These are runs of 8 systems, one row a step. Runs of the same system follow the same rule from any start.
seq 1, Q:
[[-15  36 -19  24 -16 -18  51 -37  -9 -37  28 -23 -11 -36 -19 -29  18 -10
  -17 -23 -16 -47]
 [ 25  68 -15  35 -20  -7  45 -16   3 -27  -5 -30  15 -31   7  -8   6 -22
  -18 -16 -27 -43]
 [ 55  59 -24  34 -23  13  26  13   6   4 -23 -23  16   2  23   8  40 -33
  -27  -7 -21 -31]
 [ 28  24 -37  14 -16  32  22  26 -15  33 -19  -9   3  26  10  22  72 -41
  -22  -5  -9 -27]
 [-13   4 -42  -2  12  29  19  15 -44  47 -14  -1 -11   9 -22  29  62 -42
   16 -14  -7 -24]
 [ -5  -1 -35   4  33  -6   7  -7 -50  36   0  -6 -26 -22 -42  21  33 -40
   56 -28   1 -33]
 [ 16  -9 -17  27  21 -46   3 -13 -31  -7  10 -14 -35 -31 -31  14  16 -37
   53 -30  28 -46]
 [  4  -7  -4  47  -5 -47  26   3  -7 -43  -2 -19 -37 -25  -2  24   6 -35
   16 -23  44 -47]]
seq 2, M, 8 rows:
[[ 48 -10  -1  43  17   0   1   4  10  29 -16  19 -52 -35 -23 -10 -13 -43
   57  12 -22  10]
 [ 57 -13  21  27  20 -61 -14 -14   9 -15  18   7 -24 -27 -47 -36  22 -42
   -1   3   9  -4]
 [-21  -6  19   6   1 -57  19 -22  -2 -52  34  -7  -8 -16 -34 -30  28  -7
  -61  -8  22 -17]
 [-61  44 -17   1  -8   1  37 -20  -7 -45  22 -19  -8 -18   8  -1   9  43
  -56 -20  -4 -25]
 [ -2  62 -51  -3 -21  42   3 -14   0   4  13 -27   4   3  52   6   7  56
   -4 -19 -23 -23]
 [ 47   3 -38 -12 -45  49 -16  -6   3  43   7 -15  30  45  40 -10  26  -1
   30  -8 -21 -13]
 [ 15 -43  -2 -10 -28  34  18   4 -19  52 -12   8  29  35 -19  -7  26 -69
   32   7 -14  -4]
 [-18 -13  12   5  36  -9  25  15 -43  31 -32  10   2 -22 -60  22   8 -71
   27   1  -5  -6]]
seq 3, E, 8 rows:
[[-18 -45   4   7 -68  36  55 -15   4   5   4   3  13  25  -1 -27   2 -53
   11   9 -18 -12]
 [-11   9  11  22 -11  -4  60  -7 -25   3 -25 -11  26 -27 -35   4 -13 -73
   25  -5 -23 -33]
 [ 42  41   7   2  42 -48  -5   0 -31   8 -15 -19  37 -25 -45   8  20 -45
    5 -16  -4 -29]
 [ 25  25   1 -25  29 -38 -35  15 -18  -5   6 -15  35  21  -8  13  59   8
  -59 -10  30  -9]
 [-47  14 -16 -30  -1  19  -8  26 -12 -11  -5 -10  14  38  39  42  30  48
  -55  -6  32   0]
 [-45   2 -26  -9  -4  46  -5  20 -11  11 -22  -7 -10  12  50  57 -35  43
   39 -10  17  -2]
 [ 22 -43  -5  14  -2   8 -30   9   5  20 -11   7 -29   2  25  23 -42  -3
   90   1  21   5]
 [ 28 -71  28  30  -8 -32 -12   7  21 -13   2  23 -44   1 -16 -13  -4 -39
   24  16  34  13]]
seq 4, G:
[[  6  29  12 -43  20 -30 -43 -36  -6 -16  35 -17  53  -6  -5 -28 -27  54
   -3 -15  -5   4]
 [ 13 -34  16 -34 -51  -9 -20 -32   3 -14  31 -19  66  41  26 -32 -25  13
   18  -6  13  -7]
 [-12 -42  23 -12 -51  38  18  10   1  17 -28   1  49  41  26  13 -41 -32
   33  15   0   7]
 [ 13   1  23   6  17  32 -10  48   4  37 -64  18  14   7  11  45 -39 -24
   25  26  -9  33]
 [ 37  -4  21   2  56 -18 -57  45  14  14 -28  23 -24  -1  -6  27   2   9
  -12  23  22  45]
 [-23 -43  21 -11  28 -39 -32  12  11 -30  20  18 -42   5 -14  -1  17  28
  -40   7  50  26]
 [-81 -32  16  -4  -6 -14  23 -19   2 -48  24   4 -29 -16  -4  -3 -39  34
   -9  -4  25   3]
 [-24  17  14  16 -15   2  22 -29  18 -31   5  -6  -4 -41  15 -16 -86  27
   35   0 -21   1]]
seq 5, G:
[[ 40  58 -45   2  -1  41 -11  23 -11  39 -23 -19  16  20  36  28  40   4
   -2  -9 -19 -16]
 [ 35  -2 -51 -12  12  18 -41  17 -19  42  10  -5 -18  34  11  19  73   7
    9 -16  17 -12]
 [-30 -42 -36 -18  13  -2 -11   3 -44  24  18  -2 -30  21 -19  27  60 -10
   26 -29  41 -29]
 [-46  -9 -19   3  23 -24  17  -4 -51  -5  -2 -17 -17 -24 -22  44   1 -18
   50 -36  35 -47]
 [ 19  30  -6  32  10 -51   8  -5 -19 -35 -10 -32  -2 -37   7  33 -22 -16
   41 -32  29 -51]
 [ 53  20  -7  46 -32 -36  15   6  20 -42  -4 -28  -7  -2  34  10  14 -24
   -8 -15  33 -44]
 [ 10  10 -24  44 -49  22  42  23  21 -19 -13 -10 -35  15  40  17  43 -20
  -43   1  13 -26]
 [-19  35 -49  30  -5  55  35  20   3  16 -11   5 -59  -5  21  22  42  10
  -23   1 -20  -8]]
seq 6, Y, 8 rows:
[[-24  30  12  -1 -29  52  47  14   1  14 -41  -3  49   7  19  12 -34 -17
  -19  18 -41   7]
 [ 19  45 -10 -25  29  41 -20  19 -19  59 -34   2  40   3  -4  17  -4   2
   15   8 -44  19]
 [ 35 -19  -2 -49  19  -2 -65 -10 -18  45  17   1  43  32 -13 -18  13  12
   27  -4  -2  19]
 [-36 -77  20 -44 -11 -17 -21 -13 -25   3  25   3  27  29 -15  -8 -11  -5
   33  -7  36   1]
 [-63 -36  18   2  15 -21  19   6 -34 -17 -18  -1  -9 -21 -18  42 -43 -19
   49 -13  35 -18]
 [ 22  22   6  36  36 -41 -13  20  -4 -19 -31 -10 -29 -42   4  47 -39 -10
   47 -12  27 -17]
 [ 76   7   7  33 -11 -29 -38  20  46 -27  -8  -8 -21   3  43   7 -15  13
    3   4  31   3]
 [  3 -27  10  14 -43  25  -4  22  51 -22  -1  13 -28  32  56  -6  -6  28
  -39  27  19  32]]
seq 7, P, 8 rows:
[[  7  -6 -38  26  21 -25 -18 -10   4 -13  35   3 -87 -21  -5  -3  39  25
    8 -15  25 -12]
 [-19 -10 -37  24 -24 -16  27 -35  -2 -35  49 -14 -54 -13   0 -25  35   8
   -5 -25  17 -41]
 [-28  32 -27  24 -33  15  66 -33  -4 -21  22 -17 -19 -28  -7 -26  18  -9
  -16 -16 -31 -40]
 [ 18  65 -27  10  -8  30  38 -16  -1  16   4 -10   8 -20 -14 -29  31  -8
  -34  -3 -62 -12]
 [ 30  38 -23 -20   9  22  -5   0  -9  39  11   0  24  20 -19 -26  72  -9
  -53   3 -35   6]
 [-18  -7 -22 -41  11  15  -8  11 -41  37   6  -3  28  37 -22  11  74 -13
  -32  -8   7  -8]
 [-35  -4 -30 -29  18  14  -1  15 -59  36 -15 -14  21  20  -7  51  33 -13
   30 -27  19 -31]
 [ 19  15 -37   7   1  10 -10  12 -36  28 -22 -25  12  10  25  54   4 -18
   70 -30  19 -41]]
seq 8, J (8 x 22):
[[-16  25  25  19  -4 -30  51   8  -2 -40 -12  -9  15 -13 -25  -1  27 -40
  -75   2   6 -20]
 [ -7  89 -11  18  32  -9  22  10  -8 -21 -23 -18   5 -39  -2  28   5  16
  -45 -13 -15 -19]
 [ 38  67 -46   2  26   4 -40  -3   0  11  12 -18 -17 -11  30  10  24  55
    1 -20  -7 -12]
 [ 18 -18 -57 -11 -29  39 -29  -8   3  25  35  -6 -30  40  37  -8  51  35
   18 -15  10 -10]
 [-32 -61 -31   5 -43  46  31  -3 -13  27   9   9 -34  29   7   5  25 -30
   38  -4   8 -14]
 [-12 -39   9  23   3  -7  37   0 -30  20 -19   9 -16 -22 -43   9 -12 -73
   57  -2  -1 -16]
 [ 38   1  31  11  34 -68  -4  -6 -20  -9  -5  -5  20 -28 -57  -8   5 -57
    7  -5   9 -17]
 [ 19  35  16  -6  10 -56  -4  -2  -6 -38  12 -24  35   2 -12  -8  40  -5
  -73 -12  22 -19]]
seq 9, E (8 x 22):
[[ 47 -25  -4   4 -13 -35 -21 -25  18 -14  51   1 -22  10 -21 -57  54  -5
  -29  -3  10  -3]
 [-36  16 -12  12 -41  13  52 -10  11 -35  18  -8 -12   8   9 -22  42   6
  -78   0  -9 -17]
 [-21  73 -37  17  -6  42  44  -6 -11   6 -17 -19   4 -25  19  17  -8  11
    2 -15 -42 -25]
 [ 70  35 -34   1   9  22 -32  -2 -10  53 -10 -12  18   4  10   2  16 -10
   53 -12 -30 -10]
 [ 48 -47  -7 -15 -22  10 -26  16  -1  36   5   8  11  56   0 -11  63 -36
   -8   8  16   6]
 [-63 -42   1  -5 -21  18  48  22 -23  -1 -12   7 -10  26 -13  25  39 -38
  -37   5  22 -10]
 [-62  18 -19   7  31  -1  35   2 -47   1 -18 -13 -13 -34 -21  50 -13 -12
   35 -28   9 -34]
 [ 38  18 -23   2  38 -47 -47 -12 -23   3  14 -22  -7 -21  -6  18   3  11
   58 -34  31 -32]]
seq 10, Y, 8 rows:
[[-67  25  -1 -40  39  -1 -10   2 -42   2 -10 -11  33  -9  -4  41 -29  42
    5 -17  10  -2]
 [  6  21 -24 -16  16 -15 -35 -24 -27   1  14 -28  21 -13  17  21 -35  35
   73 -37  16 -30]
 [ 36 -40  -3  12 -43  -8 -18 -23  10  -3  17 -14   4  13  32 -11 -42  -6
   82 -11  20 -19]
 [  5 -57  28  31 -33  17  16  19  23   0 -28  20 -24   7  16   5 -46 -41
   39  26   8  20]
 [ -1  -6  32  26  39   6  -3  47  19  12 -48  35 -43 -21 -12  26 -23 -16
  -10  39  -5  48]
 [ 17  27  16  -5  60 -25 -51  25  19  -4  -5  14 -27 -18  -6   4   3  45
  -47  17   6  42]
 [-17   8   3 -27   4 -20 -36 -21  19 -39  45  -5  -1   7  19 -25  -2  78
  -43  -5  17  13]
 [-64   3 -15  -8 -36  21  28 -41   3 -33  35 -12  -5  -9  23 -21 -38  51
    4 -15  -8 -14]]
seq 11, D, 8 rows:
[[-50 -35  19 -40   7   9 -11  27  -6  -2  -4  14  13  41   2  20  23  20
  -57  15  34  30]
 [-78   9 -18 -26  19  43   0  14 -21  14 -13   4 -12  -2  20  40 -27  55
    8  -2   0  15]
 [  7   8 -28   5  19  14 -35 -13   2  15  10   1 -38 -23  20  11 -45  46
   79 -13  -5   4]
 [ 38 -58   6  20 -26 -19 -22 -26  24  -7  32   9 -37  -2   0 -41 -23  -7
   58   4  12   3]
 [-20 -54  46  19 -37 -14  40  -9  21 -31   3  16  -5  -4 -21 -33 -30 -44
  -14  20   5  10]
 [-34  35  46  15  24 -14  40  14   6 -27 -35   7  12 -39 -26   9 -42 -18
  -47  21 -18  19]
 [ 24  66  15  -6  64 -28 -38  13   7  -5 -10   1   6 -33 -17   3  -5  38
  -42   7 -14  27]
 [ 22   1  -9 -42  15  -5 -58 -16  10   9  45   3   9  23  -1 -38  32  55
  -31   0   1  25]]
seq 12, M, 8 rows:
[[ 27  48 -43  13 -22  42   9 -22  23  15  24  -4 -22  -4  19 -40  32  31
  -28   3 -49   3]
 [ 35   3 -34 -17 -29  36  -3 -36  -1  41  38  -2  17  20 -12 -58  45  -8
    6  -4 -47  -5]
 [-12 -20 -14 -23 -18  17  26 -38 -39  36  24  -5  34   6 -44 -37  23 -46
   32 -14 -32 -23]
 [-24  15  -7 -11  18 -18  28 -22 -53  13  -6 -19  37 -24 -43  13  -5 -43
   45 -28  -9 -41]
 [  9  38  -3  -3  28 -46  -7   3 -43 -13 -15 -36  42 -14  -5  45  -2 -15
   22 -35  32 -48]
 [  8  12   1  -9   1 -31 -20  28 -19 -23 -17 -30  38  29  32  56  22   3
  -25 -22  60 -30]
 [-30 -11  -3  -7 -11  22   1  48  -4  -5 -30  -3   0  44  42  61  24  12
  -41   3  45   3]
 [-26 -11 -19   9  11  52  -6  50   4  30 -36  24 -50  18  28  52  13  14
   -3  18  12  27]]
seq 13, J:
[[ 19 -21 -25   0 -24 -33  -2 -40 -11 -21  57 -21  -9   9 -13 -39  54  -9
   -3 -30  22 -41]
 [-16   5 -21  23 -55   4  62 -18 -11 -25  12 -26   7   7   7  -6  35 -35
  -22 -19   2 -55]
 [ 21  55 -24  40  -7  13  47   9 -13   8 -33 -23   6 -24   4  26  11 -48
   16 -15 -22 -42]
 [ 75  43 -27  16  31 -11 -26  16 -12  34 -16 -13   2  -6  -9  13  50 -28
   12 -12 -10 -19]
 [ 23  -6 -34 -17   9  -3 -29  13 -21  24  18  -5  -9  37  -5   9  93  -5
  -29 -14  25 -15]
 [-61 -22 -37 -10  -2  13  26  13 -40   4   5  -8 -23  20  -2  38  56  -7
  -13 -23  37 -36]
 [-33   1 -28  22  11 -13  24  -3 -41  -8 -10 -19 -29 -27  -4  49  -8 -18
   59 -34  28 -49]
 [ 57  -1  -9  33   4 -55 -17  -9  -5 -18   8 -22 -18 -19   0   9   2 -26
   53 -27  35 -41]]
seq 14, Q (8 x 22):
[[ 12  39  21 -34  31  -6 -52  13  12  -4  -7  -3  46  11  19   7 -25  58
  -35   8   1  32]
 [ 11  -5  -5 -44 -10  16 -56   2   5  12  11 -10  42  47  47   4  -8  59
    1   0  16  19]
 [-25 -51   4 -44 -38  36 -21  -9  -6  21   9   3  42  47  32  -5 -30  24
   33   4   7  17]
 [-19 -53  36 -29 -15  21  -6  -9  -4  26  -5  18  36  13 -13 -17 -60 -14
   49  21 -16  33]
 [ 18 -40  59 -17  20 -25 -30   1  15   9  -5  25  23  -6 -37 -30 -47 -20
   15  28  -7  46]
 [  9 -26  55 -20  29 -50 -41  11  16 -24   5  14  19   6 -22 -15 -13  12
  -42  21  28  40]
 [-37   0  34 -35  19 -27 -29  13   3 -37   3   0  29  14  11  15 -20  51
  -54   7  35  24]
 [-33  20  12 -34   7  13 -30   6   6 -14  -7  -8  33  10  40  22 -53  71
   -7   0  10  21]]
seq 15, P:
[[ 16   1   6  49  13   2  13  -5  30  -2  -3  25 -71 -50 -16 -25 -31  -9
   25  20 -30  22]
 [ 37  -2  12  28  18 -38  -7 -18  31 -18  29  18 -49 -34 -37 -56  18  -7
  -29  14 -12  17]
 [-26   0  13  -5  13 -45  14 -26   0 -38  40   3 -16 -21 -42 -42  32   9
  -67  -2   4  -2]
 [-66  40  -8 -26  19  -9  25 -32 -25 -23  29 -15  14 -26 -28 -14   4  37
  -41 -20 -17 -17]
 [-13  58 -33 -32   6  22  -6 -38 -22  15  25 -24  37 -11   2 -20  -4  49
    7 -24 -42 -15]
 [ 33   9 -24 -40 -31  30 -20 -30  -8  37  26 -18  61  35  12 -36  16  10
   18 -13 -31 -11]
 [  7 -32  11 -31 -39  23  10  -2 -22  33  -5  -5  72  49  -6 -10  14 -48
   10   4 -11  -7]
 [ -6  -9  26 -14   9  12  13  33 -30  34 -53   1  55  14 -19  40 -11 -59
   18   9   0   1]]
seq 16, D:
[[-29 -55  10 -18  25  21  -6   2 -24  47  -9  30 -15  -3 -42  -1 -20 -27
   59  13 -12  28]
 [-41 -38  19  -9  41 -38  -2 -15 -34  -2   6  10 -17 -36 -53   8 -36 -16
   56 -12  17  -4]
 [-25 -10  29   1  20 -70  -7 -21  -7 -55  19 -15  -3 -34 -17   3 -41  16
   14 -20  41 -19]
 [  0  11  33   2 -17 -43 -10  -8  31 -71  14 -17  17  -6  30  -7 -43  41
  -35  -3  32  -2]
 [ 13  23  26   1 -26  15  -8  14  49 -30 -10   2  19  15  51  -9 -38  46
  -51  26  -7  34]
 [ 22  12  13  -5  -2  52 -18  21  37  29 -21  26   1  14  21 -13 -23  24
  -19  39 -42  61]
 [  8 -20   5 -21  29  39 -24   3   2  61  -3  38 -13   1 -35 -24  -5  -5
   24  29 -44  52]
 [-29 -41   8 -31  35  -3  -9 -27 -31  34  22  21  -5 -16 -65 -26  -7 -15
   47   0 -17  16]]

Which system made each of these runs?
seq 17, 2 rows:
[[ 24   0  52   3  24 -62 -11  24  -6 -28 -32 -10  43  -4 -14  28 -22 -37
  -15   2  36  -3]
 [ 10  30  29   3  17 -45 -19  34  14 -47 -20 -11  16   3  21  31   1  20
  -69   4  41   4]]
  J
seq 18 (2 x 22):
[[-40 -39  27 -40 -44  14   7 -24  10 -17  29   4  42  33   9 -41 -22  25
  -27  14  -2  20]
 [-38  22  23 -15 -11  40  25  -3   0   8 -28   1  49  -8  10   6 -74  11
   19  15 -37  20]]
  D
seq 19, 2 rows:
[[-46  28 -29  27  39   7  15  12  -5 -11  -6   7 -79 -42   0  33   2  33
   -5  -9   7  -3]
 [ 16  27 -51  23   8   6 -12 -25  13   1  38  -4 -69 -28  12 -20  23  44
   17 -16 -12 -12]]
  P
seq 20, 2 rows:
[[ 19 -41  36  -4 -54 -23  -7 -25  29 -38  26  -8  36  23  25 -41 -42   4
    3   9  16   3]
 [-39 -19  56  -2 -29   5  40  -2  18 -28 -15   8  38  -1  -3 -17 -63 -17
  -21  25 -13  22]]
  P
seq 21 (2 x 22):
[[ 31  -8  -6   7  14  42 -18  53   1  55 -45  21 -15  27   9  38  24 -29
   12  21  -2  27]
 [-14 -41   7 -19  52  -3 -32  37 -22  36 -13  30 -32  10 -38  26  33 -14
    4  13  24  31]]
  J
seq 22:
[[-52 -40 -11   6  41  -4  -1  10 -15   9   6  28 -84 -24 -32  16  11   8
   21   3  19  16]
 [-51 -14 -14  14  21 -26  12 -28  -7 -33  36   3 -70 -44 -22 -10 -11  29
   15 -15  16 -10]]
  D
seq 23:
[[-27  13 -13  26 -47  -1  63 -38  -5 -36  16 -26   1 -23   7 -17 -20 -17
   16 -21 -12 -50]
 [ 27  66  -6  28 -23  25  45 -14  17  -4 -13 -12  20 -25   6 -24 -11 -16
  -23   6 -61  -7]]
  P
seq 24:
[[-69  32   0  -1  15  22  53  -1 -33   3 -28  -6  15 -35 -17  31 -40 -10
   18 -10 -22 -18]
 [ 61  67 -19  11  27  11 -28  -3   4  30 -14  -8   9 -26  10  -1 -18  16
   35  -3 -41   3]]
  P
seq 25:
[[-13 -13  14 -12 -31 -27  16 -35 -26 -26  13 -34  57  -1   4   0 -44 -19
   50 -29  19 -45]
 [ 23  37  25  14 -32  -3  25  -4   9 -18 -31 -27  67  -9  26   7 -63 -23
   19   0 -16 -18]]
  P
seq 26, 2 rows:
[[ 11  11  -2 -32   4  11 -19 -45  11  18  46   9  13  -9 -27 -73   0  32
   -9   7 -52  24]
 [-28 -16  27 -34 -13  -3  19 -47 -10  -2  32   1  46  -9 -42 -61 -26  -6
    0   3 -34   6]]
  Y
seq 27:
[[-32 -39  34   6 -39 -33  20 -11   4 -57   4 -17  22   5  20  10 -51  -7
   10 -10  47 -22]
 [  6  27  39  34   1 -42  18  11  18 -51 -31 -15   7 -38  16  24 -69  -9
    3   2  17 -12]]
  E
seq 28, 2 rows:
[[-44 -62  11 -25 -45  30  16  -8  15  -4  26  20  -2  42   7 -35  10   8
  -33  21   3  26]
 [-72 -24  13 -14  16  35  37  -2 -25  27 -14  24  -8 -21 -42  -3 -32 -20
   25  15 -32  21]]
  P
seq 29, 2 rows:
[[-42 -18  50   7 -14  13  34  24  11 -19 -43  10  23  -3  10  24 -69 -20
   -4  25   4  24]
 [ 17  36  33  16  25   7 -16  33  35  -6 -42  12  -4 -22  21  19 -63  24
  -10  30 -15  44]]
  G
seq 30:
[[-70 -35  -5  -7  20  17  30 -17 -16  14  18  29 -52 -25 -51 -23   8  -6
    2  10 -20  18]
 [-18  25 -23  13  34 -17   1 -37 -14  -6  24  -5 -43 -59 -24 -11 -31  26
   53 -21 -17 -17]]
  M
seq 31:
[[-17  33  22  35 -13  23  44  35  31 -25 -48   5 -10 -16  27  27 -38  -6
  -39  26 -12  16]
 [ 27  71 -14   7  28  33 -19  27  19  22 -26   6  -6 -11  25  15  -2  39
  -37  17 -36  31]]
  Y
